In the data rows, zero lies at 4.5, halfway between 4 and 5.
Some points, one per row:
tensor([6, 4, 2, 4, 3, 2, 3, 6, 7, 3, 6, 6, 6, 3, 5, 5])
tensor([7, 5, 5, 5, 4, 5, 5, 5, 4, 4, 6, 5, 2, 3, 5, 5])
tensor([2, 5, 4, 3, 2, 3, 4, 5, 6, 4, 3, 5, 9, 4, 5, 5])
tensor([8, 4, 5, 5, 0, 2, 5, 4, 8, 5, 4, 4, 3, 2, 6, 6])
tensor([4, 3, 5, 5, 9, 6, 8, 3, 0, 5, 4, 4, 2, 5, 5, 4])
tensor([9, 6, 3, 6, 9, 0, 0, 7, 1, 4, 9, 7, 6, 5, 2, 0])
tensor([0, 3, 5, 6, 9, 7, 7, 3, 2, 5, 3, 3, 2, 6, 5, 7])
tensor([0, 5, 5, 4, 3, 9, 6, 5, 6, 6, 4, 4, 6, 5, 5, 5])
tensor([3, 6, 6, 5, 0, 4, 2, 4, 9, 4, 3, 4, 1, 2, 5, 5])
tensor([9, 7, 3, 5, 5, 0, 0, 6, 2, 1, 7, 6, 9, 7, 3, 1])
tensor([6, 3, 6, 2, 1, 4, 5, 2, 4, 5, 4, 2, 9, 4, 5, 8])
tensor([6, 4, 5, 6, 4, 7, 6, 4, 7, 5, 4, 5, 0, 4, 5, 6])
tensor([9, 5, 6, 5, 1, 3, 3, 4, 7, 5, 6, 4, 5, 2, 4, 5])
tensor([6, 6, 2, 4, 8, 0, 2, 6, 4, 1, 7, 7, 5, 5, 1, 1])
tensor([0, 5, 2, 5, 4, 9, 0, 6, 1, 4, 4, 6, 9, 6, 5, 6])
tensor([6, 3, 5, 4, 0, 2, 6, 5, 5, 5, 4, 5, 3, 4, 6, 4])
tensor([0, 3, 4, 7, 7, 9, 6, 4, 7, 5, 4, 3, 0, 4, 3, 6])
tensor([3, 4, 4, 6, 4, 3, 4, 4, 0, 3, 5, 4, 1, 5, 2, 3])
tensor([2, 5, 4, 2, 3, 6, 6, 5, 8, 7, 2, 5, 9, 4, 7, 6])
tensor([4, 2, 6, 4, 0, 3, 8, 4, 6, 5, 3, 4, 4, 6, 5, 6])
tensor([7, 3, 6, 3, 7, 4, 6, 3, 5, 4, 5, 3, 5, 2, 5, 5])
tensor([7, 6, 3, 3, 8, 0, 2, 6, 3, 2, 4, 7, 4, 5, 2, 1])
Then 10 other points, each followed by its number:
tensor([3, 5, 4, 3, 4, 5, 4, 5, 4, 4, 4, 5, 6, 4, 6, 5]) 0
tensor([9, 3, 5, 2, 4, 4, 7, 4, 4, 6, 3, 4, 6, 5, 7, 4]) 1
tensor([6, 6, 4, 4, 5, 0, 4, 5, 4, 2, 5, 6, 5, 7, 3, 0]) 2
tensor([6, 7, 5, 4, 3, 9, 0, 5, 8, 6, 8, 3, 9, 2, 3, 5]) 3
tensor([1, 6, 5, 5, 8, 4, 1, 6, 1, 3, 6, 5, 8, 6, 3, 2]) 4
tensor([6, 5, 5, 4, 9, 5, 3, 5, 0, 5, 6, 6, 8, 5, 5, 6]) 5
tensor([4, 4, 4, 6, 2, 7, 7, 4, 9, 5, 2, 5, 3, 4, 6, 4]) 6
tensor([4, 2, 5, 6, 1, 6, 5, 6, 8, 6, 4, 6, 5, 3, 6, 4]) 7
tensor([5, 7, 5, 4, 3, 2, 4, 4, 6, 5, 7, 4, 4, 4, 4, 4]) 8
tensor([9, 5, 4, 4, 5, 0, 1, 4, 0, 2, 7, 4, 5, 6, 3, 3]) 9
Which three of these numbered points are nearest to each point below, ignoring the 3 directions in which the first points spread most? Their numbers follow each, nearest first.
tensor([5, 4, 5, 4, 0, 1, 5, 3, 9, 4, 3, 3, 4, 4, 6, 4]) > 2 0 4
tensor([1, 2, 5, 4, 0, 6, 8, 4, 5, 6, 1, 4, 4, 4, 5, 4]) > 2 0 7
tensor([2, 7, 2, 3, 7, 4, 0, 5, 2, 4, 8, 5, 7, 5, 1, 2]) > 8 4 0
tensor([5, 4, 7, 5, 8, 3, 7, 4, 3, 4, 3, 5, 7, 4, 5, 6]) > 5 0 1
tensor([6, 6, 4, 4, 0, 5, 5, 5, 9, 4, 3, 7, 5, 3, 6, 4]) > 6 0 7
tensor([9, 3, 3, 2, 9, 0, 4, 7, 1, 3, 5, 8, 9, 8, 3, 1]) > 1 2 0
tensor([4, 2, 2, 6, 9, 5, 9, 7, 1, 5, 0, 5, 6, 5, 6, 3]) > 1 6 0
tensor([9, 4, 4, 3, 7, 0, 5, 6, 1, 2, 8, 6, 9, 5, 2, 4]) > 5 1 9
tensor([7, 5, 5, 5, 4, 2, 4, 5, 0, 4, 4, 4, 5, 6, 6, 5]) > 9 0 5
tensor([9, 6, 4, 6, 5, 0, 3, 7, 3, 4, 5, 6, 5, 8, 3, 2]) > 2 0 6
tensor([0, 3, 4, 4, 1, 8, 8, 6, 7, 6, 4, 5, 5, 3, 6, 5]) > 7 0 6
tensor([9, 4, 6, 5, 3, 2, 6, 3, 5, 3, 7, 4, 0, 1, 6, 4]) > 0 4 9
tensor([2, 4, 7, 6, 0, 4, 4, 3, 6, 4, 5, 4, 3, 3, 5, 4]) > 4 8 0
tensor([2, 6, 5, 5, 0, 4, 4, 5, 8, 7, 6, 3, 0, 4, 4, 4]) > 8 4 0
tensor([7, 6, 3, 3, 0, 2, 4, 5, 7, 4, 7, 5, 5, 5, 3, 5]) > 8 0 2
tensor([4, 7, 4, 4, 9, 6, 0, 6, 0, 4, 9, 5, 7, 8, 3, 2]) > 8 4 0
tensor([0, 5, 5, 4, 3, 8, 5, 3, 4, 6, 5, 4, 4, 4, 4, 8]) > 8 0 4
tensor([9, 7, 3, 6, 6, 0, 1, 6, 2, 3, 7, 5, 2, 7, 0, 2]) > 8 9 4
tensor([6, 6, 4, 6, 9, 0, 0, 4, 0, 2, 8, 3, 4, 9, 3, 3]) > 9 8 4
tensor([1, 5, 6, 4, 9, 6, 1, 4, 4, 5, 4, 4, 6, 5, 5, 4]) > 4 0 8
tensor([5, 5, 5, 5, 3, 6, 5, 4, 8, 5, 6, 3, 2, 3, 5, 6]) > 8 0 4
tensor([0, 4, 3, 8, 0, 9, 3, 6, 4, 7, 6, 4, 2, 3, 4, 6]) > 7 8 4
tensor([5, 2, 4, 6, 5, 5, 8, 6, 7, 5, 5, 4, 3, 4, 5, 5]) > 7 6 0
tensor([9, 4, 5, 3, 2, 5, 6, 5, 3, 6, 4, 5, 4, 5, 5, 4]) > 1 0 9
tensor([7, 5, 8, 3, 1, 1, 3, 1, 5, 5, 5, 2, 3, 3, 5, 6]) > 9 4 8
tensor([0, 3, 5, 4, 6, 9, 8, 4, 4, 5, 2, 3, 3, 3, 5, 6]) > 0 4 2
tensor([9, 5, 7, 6, 3, 0, 4, 2, 3, 4, 5, 4, 5, 6, 2, 3]) > 9 4 2
tensor([3, 6, 7, 4, 0, 8, 3, 2, 9, 5, 6, 3, 8, 2, 4, 7]) > 3 8 4
tensor([5, 4, 4, 5, 9, 5, 1, 4, 0, 5, 4, 5, 7, 6, 6, 4]) > 5 9 0
tensor([2, 4, 6, 5, 0, 3, 6, 5, 9, 3, 5, 4, 2, 1, 4, 5]) > 4 8 0
tensor([0, 3, 5, 3, 2, 5, 8, 4, 7, 5, 3, 4, 2, 3, 6, 3]) > 2 0 4
tensor([4, 5, 4, 5, 5, 8, 7, 5, 9, 5, 4, 5, 2, 1, 7, 2]) > 6 7 0
tensor([5, 5, 4, 5, 0, 6, 6, 4, 9, 5, 3, 4, 1, 2, 6, 5]) > 6 0 7
tensor([7, 4, 3, 1, 9, 1, 7, 4, 4, 3, 4, 4, 9, 7, 3, 2]) > 1 2 0
tensor([7, 4, 5, 5, 2, 9, 6, 4, 6, 5, 2, 6, 0, 4, 6, 4]) > 6 0 7
tensor([9, 6, 6, 4, 4, 0, 3, 4, 0, 2, 7, 5, 8, 5, 1, 2]) > 9 4 0
tensor([9, 5, 5, 5, 9, 0, 4, 2, 2, 4, 2, 3, 5, 4, 5, 7]) > 5 9 1
tensor([3, 6, 3, 4, 8, 3, 3, 6, 0, 5, 4, 6, 5, 4, 5, 5]) > 0 5 8
tensor([5, 5, 5, 5, 3, 7, 2, 4, 9, 6, 6, 4, 0, 3, 4, 4]) > 3 8 7
tensor([5, 4, 5, 4, 7, 7, 4, 4, 8, 5, 6, 3, 6, 3, 5, 4]) > 3 0 4
tensor([8, 5, 5, 5, 7, 6, 2, 5, 0, 6, 6, 7, 7, 7, 1, 2]) > 5 1 9
tensor([4, 5, 7, 6, 0, 7, 8, 4, 7, 8, 5, 4, 2, 2, 5, 5]) > 8 4 7
tensor([6, 3, 5, 4, 2, 6, 7, 4, 5, 4, 3, 4, 2, 2, 6, 4]) > 0 6 7
tensor([4, 4, 5, 6, 3, 8, 4, 4, 5, 7, 5, 5, 0, 5, 4, 3]) > 7 6 8
tensor([1, 5, 5, 6, 1, 6, 6, 3, 4, 6, 4, 4, 3, 5, 5, 5]) > 8 4 0
tensor([1, 2, 5, 7, 1, 2, 5, 3, 9, 4, 3, 3, 0, 3, 5, 7]) > 4 0 8
tensor([1, 4, 5, 3, 0, 9, 4, 5, 9, 4, 4, 2, 7, 1, 5, 4]) > 4 0 7
tensor([7, 6, 5, 3, 6, 3, 3, 3, 3, 3, 5, 5, 2, 3, 5, 4]) > 0 9 8
